Each row has a name. Each piece below is followed by the name of the row it came from, unless a question asks for something else. Each question is about the rows just above it. Places in a row count from 1.

gim: [102  71  56 143 161]
Fenez: [ 92 108  91 132 130]
kuros: [139  57 124 120 136]
delu: [ 90 141  91  94 121]
bef: [166 120 139 121 120]
Shared by bef and delu:
[121]
Which entry of Fenez is missing from [130  92 108  91]?
[132]
The row with [166 120 139 121 120] is
bef
which: [ 90 141  91  94 121]
delu
Where in the named rows is [56]?
gim, 3
Row and place of [136] in the named rows:
kuros, 5
Where in the named rows is [90]?
delu, 1

diteb: [135 160 138  81 158 149 153 108 128 174  95 139 182]
zumip: [135 160 138  81 158 149  63 108 149 174  95 139 182]
tomop: [135 160 138  81 150 149  63 108 128 174  95 139 176]
Which row holds [135 160 138  81 150 149  63 108 128 174  95 139 176]?
tomop

dez: [112 135 125 124 109 105 139 106 127 130 117 110 118 134 133]
fis: [121 133 129 120 112  97 156  82 138 122 117  79 119 139 128]
Nobom: [ 67 182 112 126 148  78 133 151 104 182  96 212  97 147 185]
Fafi: [163 102 138 127 159 149 126 107 145 104 144  83 144 118 101]
vob: [155 174 120 117  77  65 180  75 126 151  97 181 100 161 166]
favu: [192  91 145 129 187 174 120 156 155  94 160  73 159 113  90]
gefu: [ 74 192 117 116  66  56 188  74 121 164  91 102  94 170 183]
ril: [132 111 127 135 139 152 110 164 121 120 136 152 134 116 114]
Which value is in both Fafi and fis?
[138]
Where in the named rows is [149]?
Fafi, 6
[180] is at row and place
vob, 7

foreg: [137 169 139 197 217 119 120 168]
Kop: [151 157 146 104 105  86 138 139]
nager: [106  96 107 197 200 150 121 167]
Which entry of foreg is missing from [197 137 119 169 139 217 120]?
[168]
[104] is at row and place
Kop, 4
The one value in foreg and Kop:
[139]
foreg without one entry, shuffled: [119 169 168 139 197 137 217]. Gone:
[120]
Where in the named rows is [105]?
Kop, 5

muku: [ 92  86 126 123 122 111 118 126 114 123]
nozop: [116 109  81  95  94  94  93  96  92  95]
pab: [ 98  97 129 120 110  95 125 129 125 123]
dupu: [145 115 128 123 119 129 126 125 124 126]
Sim: [105  82 141 142 134 137 107 140 132 105]
Mide: [107 138 114 121 126 116 115 117 119 115]
diso: [105  82 141 142 134 137 135 140 132 139]
Row and place of [124] in the named rows:
dupu, 9
diso without one entry, shuffled: [140  82 135 134 142 141 105 132 137]. Gone:
[139]
Where in the named rows is [96]?
nozop, 8
Which value is in both pab and nozop?
[95]

tesab: [130 119  77  99  46  75 127 126  59  96 129 128 111  91 124 121 121  74]
tes: [127  79 168 147 174 164 128 128 173 148 133 131 145 165 130 130 129 158]
Dini: [126 126  77 104  75  87 127 127  79 108  78 121 159  77 123 127 129  97]
Fafiz: [127 127 178 113 189  78 119 119 176 143 123 126 146 163 131 121 123 156]
fuvo: [127 127 178 146 189 170 119 119 176 143 123 126 146 163 131 121 123 156]
fosa: [128 129  99 117 114 110 128 129 113 129 128 122 121 107 129 130 127 127]
[87] is at row and place
Dini, 6
Shuffled Dini with one entry gone: [127 126 127  78  75 121 104  97 108  77 129  77 127 126 123  87 159], missing
[79]
which: [127 127 178 146 189 170 119 119 176 143 123 126 146 163 131 121 123 156]
fuvo
Where in the named rows is [158]?
tes, 18
The row with [127 127 178 113 189  78 119 119 176 143 123 126 146 163 131 121 123 156] is
Fafiz

Tono: [159 186  99 154 164 107  83  89 161 186 167 147  82 167 157  94 201 153
 140 198 118 181  58 178 133  81 166  76 108 186 154  94 115 179 150 183
 115]
zin: [183 123 140 101 107 142 161 123  89 190 121 109 116 159  67 127 140  58
 173  78 106  79 184 177  58 183 143 116 114  85 125 142 137 179 106  59
  95]
bog: [ 95 187  65  59 196 151  88 140  72  85 118 195 137 111 128 120 113 184
 134 164 164  88 160  95  89 115 159 139 179 164 181 104  75 142  99 132
 183]
[ 95 187  65  59 196 151  88 140  72  85 118 195 137 111 128 120 113 184
 134 164 164  88 160  95  89 115 159 139 179 164 181 104  75 142  99 132
 183] is in which row?
bog
Tono without one entry, shuffled: [ 58  94 157 179 153 133 167 154 115 154 159 186 198 183 161 166 107 186
  81 186  83 167  76 164 147 118  82  89  99 108 150  94 115 140 181 201]. Gone:
[178]
Row and place of [196] in the named rows:
bog, 5
which: [159 186  99 154 164 107  83  89 161 186 167 147  82 167 157  94 201 153
 140 198 118 181  58 178 133  81 166  76 108 186 154  94 115 179 150 183
 115]
Tono

